rotation ticks, each row followed by its count of ticks:
The counts run from 0 to 725.
[ 14.4  31.6  31.3  22.1 -20.0  21.7 -13.0  26.5 -16.0   3.4  20.6  37.7
  -4.3 -19.1  41.8 -45.7   1.0 -32.8 -22.3   7.2   8.4   2.1  -8.5  -1.0
 -49.9  -7.1   7.8  15.3 -13.7   1.0 -13.4 -13.9  14.6 -21.2   9.7 -19.4
  -8.7 -15.8  20.6  16.6 -10.8 -13.3 -35.4  14.6   7.6  -3.5  -2.5   1.3
 -19.4  20.6  -9.0   5.9  10.6   1.8]
649
[ 19.8 -13.3   0.3  36.2   4.9   1.5   1.8  29.1  15.4  -9.1  16.6  25.8
  -5.3   6.9  34.4 -29.3  35.0  -2.8 -35.2 -13.3  13.0  21.3   4.7  18.5
  -5.9   1.0  18.4 -36.2  13.9 -17.7 -39.0 -13.9  14.7  -6.8   0.8 -15.9
 -17.6  14.0  -7.1   6.9 -10.7   4.2 -39.1  22.9   6.1  -1.3  -7.0  -9.3
 -28.6  16.3   7.6  10.1   5.9 -20.4]
399
[  0.1  -2.0  25.8  -4.5 -19.5 -17.4  24.3  -8.1  34.0   5.1  31.4  -0.4
 -31.4   9.8 -27.3 -25.6  24.9 -25.4 -26.1  31.2  -4.6 -48.2 -11.6 -12.3
 -40.7   4.7   4.8 -24.5  43.8  -1.5  -0.8   8.6  10.4   1.7  19.6  25.9
  -6.3   3.7   4.8  -4.8 -24.5  12.7   2.7 -18.8  21.2   7.8  13.6 -21.2
 -27.0   2.0 -17.6 -36.7  20.4  -9.8]
415
[ 25.3  -6.5   1.5   2.5 -19.5 -13.9   4.4  15.2 -20.0   3.2  19.9   4.8
  -7.0  17.3  17.7 -23.3 -23.6   1.4  -5.2 -23.2 -37.9  20.6  12.0 -15.8
   0.0   5.0  22.8 -31.6  15.1 -19.5  12.0  30.7   0.1 -18.9 -21.2 -19.7
 -29.6 -42.4  12.8 -17.9   3.4 -18.3   8.4  41.8 -18.3  13.0  29.7  -9.0
 -31.5 -29.8  23.7 -10.0 -15.6 -22.9]
375
[ 19.1  11.8  12.0  15.7 -18.2   6.1 -20.6   3.5  22.3  14.5  27.5  11.3
  18.3 -19.6  -1.5 -35.8   4.6 -23.3 -47.1   4.6  -7.4 -16.2 -13.0   4.4
 -19.6 -48.3   5.0 -33.1  26.0  11.0  -2.7 -32.5   4.1 -11.4  26.7   5.5
  -7.0  -9.3  -2.3  -9.8   6.3  -9.2 -34.4 -23.1  -9.1  14.9  13.0   2.1
 -10.8 -16.4 -14.7   1.7   5.0   0.3]
215
[  7.4   1.9   2.2  21.9  -3.9   7.2  28.9  28.4   8.2  -2.2 -13.3 -12.4
  14.4  17.0  10.3 -16.0  32.3  11.0 -13.6  18.0  24.9   5.2 -35.3   5.7
 -18.5 -32.8  -2.9  -7.1   3.0   7.0  13.1 -36.8  12.6 -13.9  29.1  19.3
 -16.1  29.7  10.3  -5.6   4.6  -8.7 -14.1 -28.9  32.9   2.8   8.2 -28.7
 -21.9  -6.7 -13.3  22.3 -16.8 -37.3]
278
[ 35.3   8.7   9.0  31.4 -28.3   0.8  19.4  11.2  33.1 -27.3  11.0  13.8
   8.7   9.7  28.6 -48.8  37.1 -16.5 -10.6  16.2  -1.7  24.0 -12.2  11.3
 -14.2 -23.4 -29.2  -7.6  -3.9  27.9 -21.0 -18.0   2.1  -8.1  -2.9 -15.8
   4.9 -20.2   3.3  26.8  -1.1  -2.2   3.5 -10.8   7.8  28.9   3.3 -13.7
  -1.7 -12.6  -5.7  29.0   2.8 -13.8]
15
[ 30.4  11.2   7.8   2.8 -31.8   0.9   3.1  -4.8 -30.3   5.5  16.2 -19.8
  28.8   8.1   4.3  21.0 -31.9  -3.8 -53.9  22.0 -24.9  -5.2 -10.6 -17.2
 -18.9 -37.8   3.3 -19.2   0.0  -3.3  30.8   3.8 -14.9  -1.8  25.3 -26.6
 -21.2 -32.7 -14.6  -9.1  15.2 -28.5  14.7  -0.2 -20.5   4.2  11.5  -0.7
  16.3 -29.9   2.5 -19.5   9.5 -33.0]
61
[-12.8  10.5   7.2  13.5  20.5  32.9 -16.9   8.0  -1.3   7.7  18.6  -9.4
 -22.5  24.7   8.0  10.5  -4.5  -6.8 -13.8  15.3   8.3 -26.9 -29.1 -36.9
 -41.3  10.3  -8.4  -1.4   4.3  14.7  47.8  -4.9   2.0 -38.8  26.0 -12.3
  -8.4  -9.0  13.0  35.4 -12.8  14.9  17.8  22.2   2.1  14.2 -28.4 -15.8
  21.7   8.7   1.6  -8.3   3.3 -46.2]
241
[ 43.2   5.4 -14.3 -23.4   1.8   1.0  19.6  18.7   4.5 -25.2  -3.1   9.4
  12.1 -13.9  13.6 -13.0  36.6 -21.2 -22.0  10.3   6.2  -3.4  -7.9  18.4
  -8.1  19.5  -3.5 -35.7 -13.3 -17.5 -15.2  -9.8   7.1 -13.1   5.3  -5.4
 -35.9  49.5  17.0   7.4  -8.5   8.4 -22.8  12.8  15.9   4.5 -33.2 -33.6
 -28.6  28.4 -17.2  13.1   2.3 -24.7]
716
[ 34.4  11.4  32.8   1.4  24.1 -10.7  -4.3  29.4 -44.9  10.1   5.1  16.0
 -16.1 -16.3  23.8 -17.5  16.8 -14.1 -16.5 -19.6   2.0   2.1   1.1  23.8
  -8.9  -6.3  33.4 -20.8  -1.2 -11.8  -1.7   2.1   6.2 -27.2 -33.1  -1.0
   0.3  23.6  21.4   3.6  32.0 -39.9  -3.2   4.9  -5.3  -5.4   0.4  -1.6
 -52.6  -2.1  14.8  22.5 -23.9 -17.4]
521
[ -1.6  17.0  24.9  22.1  -2.3  21.6  -4.6  27.5   0.9  -4.0  11.8 -27.2
 -28.7  29.9  12.0 -10.4   1.0  20.9 -15.0  13.7  26.2  -1.9 -32.8 -29.7
  -7.9   4.6  12.1  -5.5   4.7  25.4  21.1   4.4  -4.9 -27.9  21.7  12.7
  11.8 -56.1  11.9  39.4  11.4 -11.6   7.5   5.8  13.2 -15.7  12.7  -2.5
 -34.2   3.2  -2.4 -39.4   1.3 -25.1]
123
[-35.0   5.4  36.3   0.3 -17.2 -39.4  12.1 -12.0   1.8  -6.0  19.8 -16.3
   1.8  35.6  -2.1  21.6  31.0  -1.1 -13.7  16.7 -26.5  -9.6  -5.6 -27.1
 -28.6  -0.2 -19.4 -25.6  31.8 -14.2  -0.5 -11.0  -1.0  10.0   4.0  -2.5
 -30.8 -12.4   0.7  -3.2  -3.0  18.9  20.2  -2.0 -15.4  29.2  18.3 -26.9
 -27.6 -19.5  17.5  23.2 -17.6 -40.4]
111
[ 13.9 -15.3   5.8  -3.3 -10.7  -4.7  -6.3  17.8 -22.6  -8.7  -8.7 -11.9
 -27.5  32.7 -12.9  12.6  21.8  45.3 -36.1 -11.7 -14.0  -7.0   8.2  -3.1
 -18.4 -26.2   0.5 -16.7  17.3  -1.0  20.3  32.6 -18.3  -4.5  -1.0 -34.3
  22.9 -17.8   6.9  13.0  -4.0  -9.9   3.5  13.6   1.1 -13.3  19.8 -30.8
 -14.1   1.1   4.9 -54.3  19.5 -36.4]
439
[ 40.7  28.2  11.3 -18.9  23.1  10.9  -8.8  25.8  -2.2 -13.3  19.7  15.7
  -8.4 -11.6  30.4  -4.1  15.3 -14.7 -29.8   6.8   2.9   8.7 -14.7  -4.6
   2.7 -12.2 -22.7   4.2 -17.5  23.2  10.9  -1.9   6.9  -9.7  15.3 -29.5
 -22.4  -5.7   7.1  49.3  -7.2 -25.1  -7.0  25.8  -9.0  16.9 -32.3 -20.6
 -14.2  31.4 -36.1 -22.1  17.4 -24.9]
9
[ 30.8   5.4  40.8   3.5 -10.7   0.7   9.2  34.5 -14.6   0.6  21.8  38.3
   1.2   3.4  20.9 -24.3  16.4  -3.8   3.4 -20.1  -2.4  -9.5   3.3  13.9
  -1.0 -20.3   1.4 -10.9   5.0  -7.0 -40.2  -2.6  24.3 -29.8  -8.3  -5.4
  -7.2  16.7  -1.1  34.5 -18.6  22.3  -2.1  16.2  25.0 -11.6  -5.4   0.9
 -56.1  26.2  12.3  47.7  -0.6 -12.9]
340
[ 18.2  17.0 -24.4  10.6 -17.8  24.0  -8.8  -2.7  -9.9   0.1  -9.6  17.4
 -15.6  -8.7  27.5 -24.7   2.1 -19.3 -34.0  17.7  23.1 -12.8  -5.3 -10.3
 -29.1 -18.0 -14.0   7.8  10.7  -9.4  24.7 -23.5  -2.0 -39.9  52.3   0.2
 -32.7  17.0 -14.5  -3.4 -16.8  13.6   7.5  20.8  26.1   8.0 -10.3   6.6
  11.0  43.7 -17.6  28.6  -1.4 -30.8]
477
[-10.0   4.2  22.7  28.3 -11.7   5.3   1.9  30.1  -6.3  19.3  21.3  16.0
  -4.5  -5.1   2.5 -22.2  19.8   6.0 -22.2  30.9  11.3 -15.2  -3.0   0.5
 -38.2 -51.9  -9.9  -2.9   4.5  -8.5  16.6 -36.6  36.5 -27.5  17.7  -6.7
  -9.0  10.3  -9.4 -16.7   0.0  16.6 -23.4 -14.3  12.5  27.0  14.0 -38.7
  -7.1   6.6  -9.9  31.3 -23.8 -38.1]
659
[ 29.5  -2.4   1.2  15.2 -58.3  26.6  50.8   2.4  -1.4  16.9  17.2 -19.2
  10.0   3.2 -21.4  -4.7 -11.6 -21.3   5.0  19.8 -14.6 -24.7  -9.3  12.2
 -22.9 -20.5   3.2 -19.9  27.3  23.2  17.1   6.4  21.6 -15.3  14.7  -8.5
 -36.2  -7.1  -5.6   0.6 -31.7  20.0  32.7   7.5  12.1  20.6   9.5  -8.8
  -6.4  -8.2 -25.7  22.6 -16.4 -20.7]
483
[ 17.1  27.1  17.9  38.3  19.2   4.6 -25.1  42.7 -21.8   4.5  28.6  25.2
  -3.4  30.5  35.2   5.6  18.3  15.3 -19.6  -5.9  -2.0   0.7 -22.0   1.6
   2.3 -33.4 -25.4 -11.0  -4.3  -2.4  -0.3 -12.8   6.3 -48.6   3.3 -18.6
  16.5   4.2  13.3  41.6  17.2 -15.8   2.6  -9.0   8.8  21.5  -5.2  -7.0
  -0.7  -1.8   8.0  30.1 -21.9 -26.6]
513
[ 11.9  -1.0  17.0  23.2   6.8  12.8  10.5  -1.2  46.3  -9.5  36.3 -18.7
  -4.3  22.8   7.3 -12.6   9.9 -17.5 -16.7  22.3  -6.6  -7.9 -21.1  -1.2
   5.8 -12.7 -13.7 -22.2  39.4  34.4 -23.6 -10.6  20.3   1.8  -4.8 -32.0
   1.4 -26.7  -6.4  33.8 -28.5 -18.6  19.8  -3.2 -17.4  22.1  -4.6  -7.1
   1.6 -26.4   2.0   4.2 -26.1 -28.8]
251
[ 15.3  16.9  42.0 -25.3 -25.1  -9.8  35.4   4.2  -5.4   5.0   5.7   5.8
   8.6  -7.4  -2.4  -3.2  19.4   1.4  -5.2  12.7 -21.9 -12.1 -14.5  -1.2
 -28.7 -42.8 -15.7 -31.5  -7.7  12.0  17.3  -5.5  -1.7 -11.9  31.0  15.5
  -8.7  -5.1  23.5 -10.1   0.9   1.7 -15.4 -39.5  18.6  17.2   6.6 -23.6
 -42.0 -11.0 -30.0 -23.1  32.5  10.7]
592
[ -3.8   5.9  45.0  15.6  17.8 -18.2   2.6  23.3 -20.3  -0.4  -2.4  10.0
 -25.9  23.1  31.4 -39.8  47.0  33.4 -14.5 -17.6   4.9  11.1  14.8 -10.0
 -21.9 -21.6  -6.5  11.8 -12.0   6.6 -24.7  -5.6 -12.9 -15.7  -4.2 -32.0
   8.8  -6.6  14.7  24.0   8.7  -8.3  -1.5 -10.5  13.5  -6.9  13.2  -6.9
 -43.2  12.4  24.5  10.2   9.7 -29.8]
581
[ 12.0  -0.9  13.2  13.4  19.3   6.9  17.2  10.5   1.7   5.3   4.9  37.9
  -4.5   1.7  29.6 -18.4  22.1  -0.2 -47.4  -2.0  30.5   1.8   2.4  -7.3
 -25.1 -21.6  15.6 -19.6 -18.4 -15.1  -1.6  -9.3 -12.4  -1.8  45.2  13.0
 -13.7  26.6   0.8  13.2   2.7 -21.6 -28.7  11.3  18.5 -23.5 -13.1  -2.9
 -11.2  39.7  -5.6 -22.6  46.2 -26.9]
150
[ 12.3   1.5  22.0  55.3  30.0   4.0  12.4  13.2 -12.6  15.2  36.1  10.5
  16.8  22.4  25.7  -1.2   1.2   2.3  -4.1  -1.8   1.7   7.5   3.5 -17.6
  -5.6 -51.6  -6.9 -11.1 -10.0  13.6  -9.6 -27.9  28.8 -52.9  10.7 -29.6
   1.9  25.0   1.1   7.0   9.9 -17.1  17.0  -0.1   8.2  23.8 -23.6  -6.5
   8.9 -16.6   8.8  26.6  -7.5 -47.8]
78
[  0.7   8.8  15.6  36.8  18.1  10.5  -6.7  40.4 -13.9   5.0  25.7  11.4
  -3.5  19.7  28.2 -18.3 -11.9  17.4 -33.6   4.5  -6.0  23.4   3.0 -37.8
 -20.9 -17.9   3.8 -12.6 -31.4   1.7  11.0 -19.3   1.7 -34.2  30.4 -22.3
   0.5 -15.9   4.7   6.9   8.5 -22.6 -18.1  11.4   0.3  -1.9 -15.9 -13.9
  -0.1  11.5   1.9 -47.6  36.2 -37.2]
386
[ 18.3 -13.0  19.6  -8.7  22.8  19.0  11.5   8.5 -17.6   7.1  13.7 -21.8
 -16.7  -0.6 -21.5  15.7  40.7  25.7   8.2 -24.7   1.3 -28.0  16.3  16.5
 -14.4 -21.7  32.8 -30.0  13.3  26.4  27.0  17.7  28.0 -13.7  -8.6   8.5
 -17.8  31.9   9.0  15.9  -7.8 -10.3  -3.2   1.9  21.8 -25.4  29.8 -13.6
 -70.7   1.4  13.0  17.5  -4.8 -19.8]
285
[ 27.4  21.5  14.5  -9.2 -11.3   7.3  36.9   8.8 -50.9 -19.2   4.8  14.2
  -0.3 -25.4  25.8   7.4  37.0   9.2 -12.8  -0.7 -35.6 -10.5  22.9  20.1
 -46.4 -33.1 -14.0  -8.3  -5.8  -1.2   4.7  30.3  17.7  -2.3  -2.0 -32.2
 -23.0  27.9  23.4 -11.4  -2.3 -14.4  -0.7   1.9 -15.6  -5.5  21.5 -19.9
 -29.4   8.3   3.3  22.5  14.6 -27.6]
26
[ 26.0  13.4  -4.7  -7.6 -27.6  -2.3 -11.3  30.2  -3.0  -1.5  15.0  34.3
 -23.4  40.0  16.4   5.6   0.6   9.5 -20.0  16.3  11.7 -16.9 -21.3 -16.7
   5.3 -16.5 -24.8   5.0  12.4 -12.2  -7.9   4.6 -11.3 -37.2  23.3  -3.3
  -5.7 -17.3 -17.6  64.1 -14.5  16.8   4.2  39.9  10.4  14.5   2.7 -29.7
   4.2  37.6 -13.8 -13.6   2.5 -13.9]
186
[ 54.6  13.3  -7.4 -35.1 -25.7 -20.4   3.6  23.6 -14.0 -17.0 -20.9   5.0
   4.2   6.7  20.0  -1.0   4.4  -1.2 -48.9   8.4 -23.0   6.2 -22.6  -6.0
 -21.9 -12.4 -11.4 -17.1 -12.3 -17.4  10.1  25.0 -31.9  -0.3   6.5   1.7
 -21.2 -10.1  16.1   3.4  24.1 -28.4  -8.7  16.8  -8.9  17.3  15.2 -33.0
  -3.4   7.7  -8.9 -40.6  19.9 -15.0]
443
[ 20.5  14.3  24.8   3.9  13.7  17.2  24.2  27.1 -21.3  17.0  -4.4  24.1
   4.2  -8.6  32.0   2.1  10.0  -7.5  -5.4   3.3  20.7 -14.0  -5.8  12.7
  11.1 -36.2  -5.6  -0.6  -4.7   7.5  -6.2 -35.1  11.2 -44.9  19.0 -15.6
   1.9  19.5   2.6  31.8  -7.0  -0.6   4.6  -9.3   9.8   1.3 -36.9   2.3
 -35.4  27.4 -45.1  16.7  -6.2 -25.1]
336
[ 29.3  10.8  16.7  30.0  11.1 -28.9  19.4  28.2  41.1   1.1  42.5  24.4
  14.1  14.2  13.1 -45.3 -12.0 -22.2 -17.6  14.2  -7.2  15.4  -9.0 -10.0
   4.9 -20.8 -10.4 -36.1   3.3   3.6 -11.7 -19.0   9.2 -23.1   6.0  13.5
 -12.3   2.5  21.8 -11.3   2.1 -36.1  -1.3  -2.8   6.0  40.7 -18.4 -16.8
   4.3 -18.7 -13.8 -15.1  -0.6 -11.1]
392
[ 17.6 -33.4  15.4  -7.0   9.2   4.6 -33.7  -2.0 -37.0  14.4  16.0 -12.2
 -12.7  16.1  -4.6  38.9   3.1  14.2 -42.8  -9.4   2.3 -38.9   7.7   3.1
  -0.9 -17.4  32.1 -14.1  30.4   0.2   8.5   6.7   4.2 -10.6  -9.7 -31.5
  -2.5   6.3 -47.1  42.8  -5.0 -14.4  17.0  33.7 -10.1 -19.9  22.3  -7.6
 -12.6   4.1  17.8  -3.5  -3.1 -35.9]
54
[ 17.8 -12.9   5.9  -6.3   2.7 -12.2  13.5 -11.6   1.3 -16.3  -4.2   3.6
  16.3  -6.2   4.2  -2.7  31.1   9.0 -37.9 -15.1 -18.7   8.1  25.3  -7.6
 -41.0 -16.4  11.0 -37.8   9.8 -26.9   4.2  -6.4 -33.7  14.8  28.2 -26.4
 -17.4   7.9  13.1 -30.4   4.2  -7.1 -29.7 -17.6  -2.4 -11.1   1.1 -13.2
 -28.0  -3.3   4.1 -43.4  40.4 -26.4]
148
[ -9.1   2.4  18.3  19.7  -2.9   0.0  68.6  -2.1  12.7   6.7   9.3   5.5
   8.3  22.6  21.9  -1.2  20.5 -24.0 -16.8  -4.3  -7.1 -10.2   4.5 -14.8
 -57.2 -13.5  -6.9 -37.1  18.7 -20.1 -25.7   9.8  16.3  29.8  11.8   5.4
 -14.4  16.0  36.5 -20.2 -29.7   4.6 -10.6  -3.0  -9.3  12.8   9.5 -23.1
 -16.5  -3.7  11.0   2.3   7.5 -34.4]
406
[ 22.1   5.6  45.8  30.5  -1.9 -34.7  60.4  -7.6  23.1  -8.7  16.4   8.6
   0.6  25.0  22.1 -21.1  37.4   0.8 -21.5   7.9   6.3  -3.3  -1.8   9.2
   3.8 -33.2 -11.8 -26.0  26.5  27.0 -33.5   9.6  -0.5   9.5  -6.8   1.3
   6.4  -9.5  12.9  21.3  -2.9 -22.3  24.6  -3.3  -0.2  11.9  16.0  18.2
 -34.3  -8.4  -0.8   1.4   1.3 -24.6]
578
[ 34.5   2.4  15.3   2.8 -31.1  15.3  25.8  13.7  15.3   8.1   1.5 -11.4
  22.4  16.3  21.6 -23.6 -10.9  -4.8 -27.3   8.9  20.4  19.5 -20.6   0.8
  17.8 -46.8 -16.4   0.8  22.5   8.7 -19.6 -11.3  16.3   2.6  -4.9 -10.1
  -8.9 -54.2   1.2  16.3 -22.2 -12.6  -1.7  25.1 -11.7  26.0  26.9  -0.1
 -15.9 -12.6 -24.0   1.7 -25.9 -29.4]
192
[ 22.6  -9.7  16.4  -6.0  20.9  31.4  19.4  17.0  -8.5 -10.9   8.9  -9.6
 -21.1  -3.1   8.7  -6.7  39.2 -10.6  10.6 -19.9   5.1 -18.3  14.0  10.7
 -29.7  -4.9  -4.0 -17.9  17.8  26.0   7.5  16.3  16.1 -10.4   1.2 -10.0
 -19.9  22.5  13.7  25.6 -28.1  15.2  -3.9  10.8  18.5  -3.2  -3.4  -6.4
 -47.4  11.9  -5.6  39.8   7.9 -22.1]
721
[ 13.8   9.8  11.7  32.7  21.8  21.8   8.8  -6.7   9.2  -1.5  -1.9   0.2
  -8.4   6.8  32.4 -24.1  46.2  15.4 -36.1  15.4  11.9  -7.9  11.3  25.5
   7.1 -60.2 -26.2  -4.7  13.7  17.3 -13.8 -16.4  19.9  -6.0  10.7 -36.9
  -1.3   7.8  -8.6  10.4  10.1 -17.4  -1.9  -3.7  -4.2  10.1 -15.3   3.9
  -1.1  17.6 -28.4  23.0 -11.9 -43.1]
19
[ 23.6   1.8  48.0   3.5  -7.9  -1.5  49.2 -14.9   1.1  -1.1  18.3 -19.5
  22.3   9.9  26.1   5.3   6.1  -0.6 -16.2   9.8   1.4  23.6   5.7 -19.3
   4.2 -35.4  -5.0  -6.0 -12.3  19.3  -2.1  -4.2   4.3  -6.7   4.8 -34.9
  -1.4 -27.2   5.9  11.7  -8.9 -37.0  46.3  -2.3 -13.3  10.2   5.4  -2.9
 -14.5 -19.8  -0.4 -15.2  35.3 -40.1]
319
[ 20.7 -15.9   9.5   8.9  18.0 -14.8  22.6 -15.7  -0.2  -0.4 -13.8 -11.4
 -10.0  30.8  19.2  -6.4   7.5   8.2 -26.2  22.1  26.9  26.6  12.1 -18.9
  27.1 -28.9  -8.9   3.6  12.3  -9.6  -3.3  -5.8   1.7 -25.6  17.9 -15.9
 -15.6   3.5 -29.8  10.5  19.9 -31.9  57.3  23.1   6.6  17.0  -4.7   3.2
 -10.0   9.7  13.4  13.3 -16.1 -66.7]
314
[ 25.3 -26.4  12.7  35.9   1.6  32.1  -6.0  14.9   2.8  25.3   3.5  18.6
 -17.2   5.0   2.7 -16.9  26.0 -16.0 -14.1  -9.4  34.9 -25.9 -10.7  12.0
 -11.8 -24.9  18.5 -28.0  12.4  -0.7  14.9 -38.3   0.4 -52.1  13.5  21.4
  18.8  15.2   9.8  37.6  16.1  29.1 -14.5  15.5  19.6   1.7  -2.3  -2.5
  -3.0  14.4  -6.2   4.9   0.1 -14.8]
218
[ 40.4 -33.7   2.1  16.8  -3.4  -1.4  -1.2  25.8  25.6  -1.5  20.0 -23.9
 -17.7  18.9 -30.3   1.8   0.9  10.9 -27.7   2.9 -25.7 -12.4 -11.4  12.0
  20.8  -1.9   2.6 -52.6  28.3  22.8   2.9  13.5  15.8 -17.1 -28.6  -3.3
  -2.0  -6.6   0.3  24.2   7.1   1.2   8.5   2.6 -12.6  21.1   9.7 -47.3
  -8.6 -21.9   4.1 -34.3  -4.7 -25.7]
688
